[[ 54.1  55.1 -52.6  54.3 -54.3 -56.0  55.4  55.7  56.0 -55.5 -56.3  53.5
  -56.7  55.9]
 [ 54.3  54.9 -54.0  54.0 -54.3 -56.0  54.8  54.9  55.4 -55.1 -55.9  54.2
  -56.0  55.1]
 [ 52.9  53.5 -52.2  52.7 -52.6 -54.2  53.5  53.7  54.0 -53.5 -54.3  52.8
  -54.4  53.9]
 [ 52.7  53.7 -51.5  52.9 -53.1 -54.9  53.9  54.2  54.6 -54.3 -55.2  52.1
  -55.5  54.5]
 [-53.6 -54.4  52.5 -53.6  53.4  55.1 -54.5 -54.7 -55.0  54.4  55.2 -53.3
   55.3 -54.9]
 [-52.7 -53.6  51.4 -52.8  52.8  54.5 -53.8 -54.1 -54.4  54.0  54.8 -52.2
   55.2 -54.4]
 [-53.7 -54.4  53.0 -53.5  53.4  55.1 -54.3 -54.4 -54.8  54.2  55.0 -53.6
   55.0 -54.6]] gives -54.4

[[-40.3  38.8 -40.3  41.3  41.8 -40.7 -41.5 -41.2]
 [ 44.1 -44.9  44.1 -44.8 -44.8  44.0  44.6  44.1]
 [ 43.1 -43.9  43.1 -43.7 -43.6  42.9  43.5  43.0]
 [ 41.8 -41.7  41.8 -42.6 -42.8  41.9  42.6  42.2]
 [-43.6  44.1 -43.6  44.3  44.3 -43.5 -44.1 -43.7]
 [-41.6  41.7 -41.6  42.4  42.5 -41.6 -42.3 -41.9]] gives 41.7

[[ 15.4  -5.6  -4.6  -9.7  -0.8  -6.9]
 [  7.9   6.5  -2.4  -8.5  11.9  -6.4]
 [ -5.0   2.5  -3.3 -15.4  -7.5  -8.5]
 [  8.1  13.0  25.2 -32.4 -12.5  13.9]
 [-20.4   0.8  18.4  -2.8  -5.1  19.9]
 [  3.5   3.3  15.3 -19.6 -19.4  -2.8]
 [ 42.4   3.0  16.0  22.6  -2.2 -27.3]
 [-10.5 -11.2 -16.6   0.6   6.6  -3.3]
 [-22.9  16.4  18.0  -9.6 -16.4   4.3]
 [-35.1  -6.9   0.2  -6.8 -25.7  17.0]
 [-24.6   3.9  12.1 -13.5  -1.7   0.5]
 [-10.4   0.2   6.1   9.1  -2.1  32.5]] gives 0.2

[[-14.5  15.8  10.2  12.8  13.2  10.4   7.0 -21.3   4.0 -25.7 -30.7   8.9
  -28.6 -13.3  12.5 -32.4]
 [ 13.0 -11.8 -18.4 -17.5 -24.8 -20.8 -19.4   3.4  -9.6   6.2   7.2 -20.0
   11.2   3.5 -23.0   6.5]
 [ 27.1 -11.1 -13.1  -9.8 -10.0 -10.6 -10.2  11.0  -8.8 -34.6 -32.1  -8.0
  -45.4  13.2  -9.7 -39.4]
 [ 24.6 -11.5 -21.0 -14.8 -11.6 -14.7  -9.5  14.3 -17.1  -4.1  -5.7 -14.9
   -7.3  17.0 -11.2  -2.0]
 [  3.7   4.6  13.3  12.1  11.4   7.4   6.3  -8.9   6.2 -33.3 -40.3   3.9
  -38.7 -10.6  13.5 -43.1]
 [-14.3  11.9  16.3  15.8  18.7  18.9  19.2 -17.6   9.6 -20.5 -18.0  14.1
  -11.8 -26.8  10.0 -13.8]] gives 11.9

[[  2.0 -20.6  -0.6  25.8  20.8  -3.8 -21.6  19.9  -9.1 -51.9 -18.3]
 [ 23.0 -26.6 -24.4 -13.2  -1.2   9.2 -37.1   0.0 -10.2  45.3  34.1]
 [ -5.9  -1.6  -0.2  19.1  13.9  -1.0  -8.5  12.7  -5.3 -44.3 -15.7]
 [-13.1  17.7 -12.4 -13.5  -5.9   2.5  10.1   0.1  -3.4  -2.1 -20.4]
 [ 12.4 -25.7   8.9   2.3  22.3  35.6 -26.7 -24.9  -7.8 -52.0 -17.5]
 [ 22.9 -26.7  18.6 -22.0  14.3  38.0  11.0 -39.8  11.5  16.1  30.8]
 [  0.8   8.3   4.3  23.6 -16.2 -29.1  18.1  21.9   7.8  12.7  15.3]] gives 8.3

[[ -8.6 -10.0   8.8  -7.5 -11.0   9.4 -10.4   7.7   8.8  10.5]
 [  5.4   5.4   0.4   6.5  -0.6   0.9   6.3   0.3   0.2   1.6]
 [ 18.0  19.2  -5.9  18.7   8.3  -5.1  21.4  -5.6  -6.5  -5.7]
 [ 21.2  23.4 -10.1  22.8  11.3 -11.1  25.7  -8.6 -10.7  -9.9]
 [ 36.2  37.8  -1.8  41.8   3.3  -1.2  43.6  -1.9  -2.2  -1.4]
 [ 17.4  17.2   4.1  21.3  -4.1   4.9  20.5   3.2   4.3   5.3]] gives 17.2

[[ 32.9 -23.2 -29.8 -25.5 -26.3 -25.5 -22.0  32.8 -19.8  21.8  25.7 -22.4]
 [-25.6  12.9  17.4  14.1  16.3  16.9  15.2  -8.3  10.6  28.7  28.5  13.3]
 [-10.2  20.4  27.6  22.7  27.7  26.8  22.8 -23.6  14.8 -47.3 -51.2  20.8]
 [ 55.2 -35.0 -46.9 -40.8 -44.0 -42.4 -37.4  42.3 -30.5  11.1  14.9 -37.5]
 [-19.6  15.1  22.6  19.4  20.7  20.0  16.8 -14.9  13.1  -4.7  -6.8  15.5]
 [ 13.7  -6.2  -6.7  -5.9  -6.4  -6.2  -6.0   9.1  -5.4  -3.0  -2.5  -6.8]
 [-18.5  19.1  28.5  24.7  27.2  25.8  21.6 -20.7  16.2 -26.0 -29.1  20.3]
 [ 36.0 -12.8 -16.0 -14.3 -15.8 -15.7 -15.3  11.6 -12.1 -36.7 -38.1
  -15.8]] gives -12.8

[[ 24.9   4.7 -18.0 -34.3 -38.2 -32.1 -13.2  10.2  29.1  41.1  36.2  19.8
   -1.9]
 [  0.2  21.5  37.6  37.4  28.6   8.5 -15.2 -31.1 -38.5 -33.9 -17.1   7.4
   27.0]
 [-40.0 -24.3  -4.2  17.3  35.5  39.7  32.2  12.6 -10.7 -31.0 -39.7 -36.6
  -20.2]
 [ 37.5  18.8  -3.5 -27.1 -38.1 -35.5 -27.5  -4.3  18.2  35.2  41.3  31.3
   12.8]
 [-22.6 -37.2 -39.4 -27.9  -8.6  14.3  34.4  40.8  34.9  16.1  -7.3 -26.5
  -39.1]
 [-32.7 -40.3 -33.1 -16.7   6.7  28.4  38.1  37.6  23.2   1.4 -21.2 -35.2
  -38.8]
 [ 26.7  39.7  38.2  23.3   0.7 -22.0 -35.8 -39.8 -29.6 -10.1  14.1  31.5
   40.1]
 [-32.3 -12.0  11.2  30.4  40.4  36.3  20.7  -2.5 -25.7 -38.8 -38.9 -26.5
   -5.2]
 [ -7.3 -28.9 -39.6 -39.0 -22.7  -0.6  22.5  38.3  39.3  29.0   8.5 -14.6
  -32.3]
 [ 16.2  33.3  40.2  32.5  16.3  -6.7 -27.4 -39.0 -37.7 -22.3  -1.0  22.0
   36.8]
 [ 39.4  31.4  12.3 -10.8 -29.8 -40.4 -35.7 -19.7   3.8  25.1  39.5  38.3
   26.0]] gives 31.4
